Rotation paths and how fast each direction turns (degrees a step)
Each turn is a multiple of 5 degrees from 10 to 175, or 0.
Each row of a path follows its step; steps can be skipped.
path 1
step 2: -38	123	-309	90	150	88	-133	-39	-150	-114	-33	16	-170	106	-43	37	-183	-123	-79	-196	-158	-36	68	169	0	-20	-95	219	-73	-362	-3	-40	-51	-65	118	-200
step 4: -37	-63	-121	163	68	111	-51	79	-8	-130	41	-144	-120	13	-261	43	353	-114	-178	-202	-62	-181	-244	94	25	8	-208	85	-104	-57	123	-44	-37	-156	-119	-72
step 5: 60	190	-26	173	-149	79	-76	40	-286	-17	32	17	12	154	-308	139	-11	-90	-270	-149	-74	-129	25	32	-119	-228	-128	-8	-33	-53	66	18	-102	-10	-152	-239
step 6: 104	-118	-119	131	-12	116	26	122	-172	-214	180	-21	-207	-100	-91	117	12	79	-99	-46	-90	-124	239	-105	83	-252	-78	167	-159	-132	-61	89	-69	-111	-17	-272
step 7: -156	56	-90	308	-288	-58	111	147	-81	-101	106	-82	-252	-8	-177	-157	242	-56	-104	-100	-31	-71	75	38	102	-116	83	0	-99	-110	-216	80	16	-131	14	-37
step 9: 99	-146	-125	79	-259	-91	-79	-60	38	-48	14	125	-316	6	-109	109	-94	-17	-419	-4	61	-177	21	41	-32	-113	78	56	22	-6	-105	-107	60	98	-134	-250
step 10: 13	-330	-178	-15	-163	-18	29	74	162	-22	133	-97	-103	-129	-93	-130	189	-83	-242	-17	27	-186	-65	-87	94	0	-164	-33	-210	-149	-29	30	-153	-19	-159	-239
step 11: -59	97	57	112	-204	-144	-119	1	107	100	56	56	-35	86	-183	-161	128	-150	-188	-185	-58	24	166	-75	-175	-44	-80	-204	-113	-137	-103	49	-238	-48	-137	-298
step 13: 27	-50	-42	209	-189	-93	-98	72	23	11	115	41	-422	68	-26	-170	51	-11	-91	61	150	-56	-159	-261	132	14	3	-200	26	-180	-185	19	127	-60	43	-143
step 14: -61	-112	-138	5	-105	76	-192	6	117	25	-1	-34	-68	286	10	-191	48	-58	-139	-116	34	-78	-191	-25	-54	81	-139	-141	-241	-159	-137	177	23	53	271	-269
step 15: -56	-178	108	-1	-37	-39	-304	-131	125	-84	21	212	-179	198	-197	-98	-177	68	-275	-250	-4	-121	135	-68	-92	72	46	-109	32	-75	-27	23	32	59	82	-169
Speeds:
-54	106	24	-14	-27	11	27	36	-13	66	-27	-101	64	26	-3	-70	25	-25	-40	-36	-12	48	-58	63	24	32	-91	-52	-22	-9	-20	-62	-30	-9	54	-41 -> 115
-50	-51	-47	28	-38	-60	-10	-47	58	-22	-40	-17	11	-43	-20	23	-82	-89	-14	69	-14	51	36	70	60	76	34	41	-26	-3	6	-59	-98	18	-24	6 -> 45
23	-29	9	-94	-8	-86	1	31	56	5	62	-1	-59	17	26	-32	-13	-13	-25	-9	-1	111	-40	-64	-48	30	-9	-52	-14	0	-90	43	-21	107	-34	-2 -> 20
-13	-70	101	-43	37	27	75	31	-17	-33	-15	-29	-86	-26	6	16	-37	49	-49	36	-27	15	62	-12	28	4	-12	4	23	45	-19	-131	62	-7	28	-71 -> 115
12	21	-66	-16	-18	-47	-12	87	-18	-32	0	-71	40	-104	20	60	32	29	-69	7	-28	-9	2	57	-36	-61	108	-65	-25	31	-38	12	15	-48	-48	-43 -> 20
33	86	1	8	-21	9	71	-10	-33	-92	77	23	60	-38	-53	-21	-28	19	60	21	-20	15	92	-61	1	83	-51	-53	-22	17	3	21	-29	-40	-69	-49 -> 65
26	-30	108	60	10	-17	-49	41	-44	35	-4	-40	16	-11	-25	58	40	-34	40	59	-1	80	26	-73	22	-119	-27	-29	-23	-16	31	5	-104	-12	-1	3 -> 60
path 2
step 0: 77	-200	54	27	183	25	198	-57	-30	-33	161	72	-56	116	295	114	161	-371	-143	170	150	-22	-2	-100	52	212	79	204	-93	-61	36	-108	248	-90	158	-30
step 1: 290	-232	-164	33	-153	41	-54	102	-64	1	129	380	56	384	-39	-38	-113	-160	-86	-212	57	-76	48	-34	-192	-16	111	46	-178	-63	-49	-38	-44	-105	-44	-57
step 2: 0	-311	45	-14	-76	-124	-320	86	-91	149	188	161	165	-134	51	15	-248	84	110	8	-2	-126	122	-85	-52	26	-146	-212	-88	60	-74	322	220	-48	145	-57
step 3: 149	-22	-265	-164	-14	-205	-18	26	-49	254	-73	-126	66	-110	-27	167	25	3	-111	-32	-35	-230	-125	30	-22	78	-217	-197	-38	60	354	23	99	298	7	-168
step 4: 64	42	-155	-194	-133	-81	-61	-161	-296	110	-19	-75	2	-113	294	18	386	-155	-164	20	-105	23	-124	16	-52	227	163	61	220	-67	-61	59	41	-29	176	-44
step 5: 138	-75	-306	17	-171	277	189	-43	-170	41	134	151	-195	-6	150	-60	-39	-98	-30	-249	38	218	-69	-240	45	-166	169	-89	130	171	-27	76	-169	53	56	-46
step 6: 137	-235	-51	124	181	-127	135	40	-40	-194	333	-69	-76	-112	102	-151	-297	-42	-59	55	198	15	185	-8	123	122	20	67	177	192	-11	264	53	-34	94	-131
step 8: -76	48	-91	-56	94	-202	-191	-209	-171	-86	-33	100	150	-111	219	-39	73	-280	178	65	-193	185	-84	11	-110	143	-33	-141	-330	63	-124	151	147	19	51	136
step 9: 124	20	-28	-98	-305	-35	306	-72	121	-20	135	68	-65	120	97	108	50	-206	62	-23	-106	187	-190	-301	-55	49	-259	-89	-230	2	139	94	-13	229	19	-87
step 12: 42	-365	-202	-35	216	37	-91	-117	-50	11	29	147	175	-113	109	-110	-12	-206	1	-244	-86	-200	111	69	-62	147	-239	174	-53	39	-63	45	315	-47	105	-56
step 15: 267	-53	-346	49	-136	-77	151	-145	-84	214	-37	-196	-159	-111	-155	176	42	-58	-14	-8	156	172	-70	-182	-14	2	207	62	32	44	147	307	55	34	3	-96
Speeds:
17	-14	15	48	-19	18	16	-55	-78	36	17	-87	-3	68	-76	1	-143	59	-47	14	54	7	24	22	-38	-41	2	-8	-26	-33	-56	58	33	-35	0	-57 -> 80
49	-32	23	-20	-17	117	40	-7	13	-37	-7	-23	-58	-12	69	89	7	25	-91	-25	11	44	-59	59	35	5	20	15	64	10	-17	42	55	11	-77	76 -> 65
-48	-7	38	-18	-18	-12	70	-2	-42	-2	43	-5	-64	85	102	-78	64	-24	-16	23	22	-2	-43	-42	-52	-110	31	18	-15	-51	-43	-27	7	86	8	-17 -> 80
-11	-20	-20	7	76	40	15	46	81	77	-61	-19	-5	-110	68	-10	-43	9	22	-49	23	69	6	-84	-14	-37	-20	0	-81	-31	-53	67	2	14	-5	-34 -> 115
34	-4	19	25	0	-21	69	-66	53	38	-54	48	-34	66	17	-78	-30	51	2	61	12	25	16	-9	19	114	-39	-38	-63	20	-47	-36	1	21	2	117 -> 35
-46	4	0	11	16	-3	96	9	-9	13	-50	49	79	28	-8	-23	46	40	-13	-2	61	111	-40	-28	-31	18	-13	-30	104	48	30	-25	56	-80	4	-81 -> 65
